In the data rows, 128 means zero.
Here are some points:
[ 93 130   9 137 153 162 128 154]
[107  88  54 139 139 163  97 144]
[244 162  72 239 113 125  58 169]
[196  79  79 145  95 123  88 147]
[ 95 161 138 198 114 157 117 148]
[108 114 118 112  76 161 158 155]
[ 58 145  90 104 177 161  59 129]
[ 99 120  83 110 142 116 110  95]
[255 117 113 197 126  16  53 175]
[240  94  81 175 109  49   9 123]
[105 136 111  97 149 121 138  82]
[138  94 151 172 136  44 121 151]
[190 125  78 174 121 119  71 133]
[123 152 153 110 145 130 128  64]
[172 124  85 109 201 142 147 175]
[234 149 103 165 173 104 110 143]
[255  62 144 175  99  59  93 161]
[136 159 109 123 187 120 144 137]
[ 99 163 132 107 100 126 148  80]
[124 148 197  64 154 216 140 127]
[164  83 135 151  70 137 114 163]
[ 89 153 124  74 164 115 111  58]
[144 132 119 134  22 146 177 148]
[ 68  96 150 107 138 130 123 218]
[224 119 119 138 182 119  70 124]
[ 51 156  57 138 253 180  56  99]
[136 132 101 149 148 127 144 151]
[ 83 179 227  23 127  66 193  83]
[125 112 104 145 135  60  93 126]
[129 114 141 131  69 143 132 155]
[105  93 111 115 121 133 142 113]
[ 79 125 136 151 155  99 137 123]
[145 101 141 155 137 110 139 167]
[ 95 115 150  81  74  95 121 109]
[ 45 181 142 143 140 156 219 149]
[ 62 109 229 163 103  79 224  27]
[201  94 143 191  17  54  88 140]
[132 128  83 222  74 174  59 167]
[160  82 120 137 103 103  93 147]
[ 93 155  71 128 109 179 109 151]
[255  97 147 218  93  23  95 198]
[ 99 148 185 131 139 102  89  90]
[ 68 200 187  87 146 156 227 140]
[ 91 113 204 155  63 110 224 102]
[ 80 134  75 102 115 156 121 117]
[121 193 144 135 162 157 160 152]
[173  96  97 150  81 132 103 165]
[ 97 121 125 125 141 122 137 140]
[185  86  75 158 109  52   0 105]
[ 33 133 112  67 112 185 164 139]
24 more points follow, each with its number after it:
[255 159  80 172 181  88 141 169] 0
[ 95 139 106  99 113 121 140  88] 1
[157 114 137 153 108 136 122 160] 2
[213  99 154 157  20  94 189 213] 3
[ 70 169 194  32  99  82 148  71] 4
[122 167 198  67 130 190 135 131] 5
[131  99 115 158  82 130 131 146] 6
[ 80 151 159 121 166 118 147 116] 7
[105 162 181  94 117 188 141 157] 8
[189  67 142 119 157  91 148  89] 9
[101 136  93 102 135 101 139  78] 10
[155  95 154 160 110  72  94 130] 11
[ 53 143 184 114 162 109 159  16] 12
[101 177 193 133 134 114 112  76] 13
[164 139 154 109 202 125 109  99] 14
[126 135 166 127 166 142 129 166] 15
[ 83 141 105 110 125 153 105 142] 16
[128 136 203  72 184 147 141 134] 17
[123 124 114 107 152 118 144  98] 18
[179 147 134 157 131 107  98 171] 19
[ 87 160 187 130  90 187 149 112] 20
[ 52 110 183 114 110 115 157 113] 21
[149 101  80 153 101 124  43 122] 22
[ 97 152 160 109 137 123 121 144] 23
Which of these numbered points is nearest to each point below, looking only along the 2 directions in which the first points spread most? Its number follows each.
[151 101 166 151 116 113 163 140] > 9
[ 90 170 223  25 141  62 182 100] > 4
[116 128 143 117 174 113 119 115] > 18
[218 170  79 182 199 120 131 174] > 22
[ 97 119  77 128 151  64 117 123] > 14
[ 85 146 181 119  94 209 139 112] > 5
[211 170  76 181 216 123 145 166] > 22
[142 118 116  72 166  88  77 110] > 14
[117 130 105  66 127 114 129  62] > 1
[173 121 167 139 109  82  77 127] > 11
[ 85 146 161 103 120 178 151 140] > 8
[ 79 173 134 146 111 121 198 139] > 20
[255  76 120 131 154  50  76 155] > 0
[111 111 104  98 129 103  98  96] > 14
[126 136  80 147  77 152 116 135] > 14
[108 200 208  38 186 179 173 110] > 12
[ 44 156 127 158 111 129 212 161] > 20
[255 155 107 159 158 122 114 171] > 0
[201  80 147 118 167  51 135 115] > 11
[134  98  91  62 223 129 140 146] > 16
[155 119  84  92 217 145 154 160] > 16
[103 123 117 143  62 175 128 120] > 15
[111  85 117 133 150 172 208 103] > 7
[127 100 145 102 155 131 153 102] > 23
[176 114 120 133 111  98  91 138] > 19
[201 112 155 156  41 119 198 211] > 3
[ 77 142 144 197 118 164 120 172] > 18
[117 187 176 135 182 163 161 151] > 7
[123 124 133 126 154 138 172 136] > 23
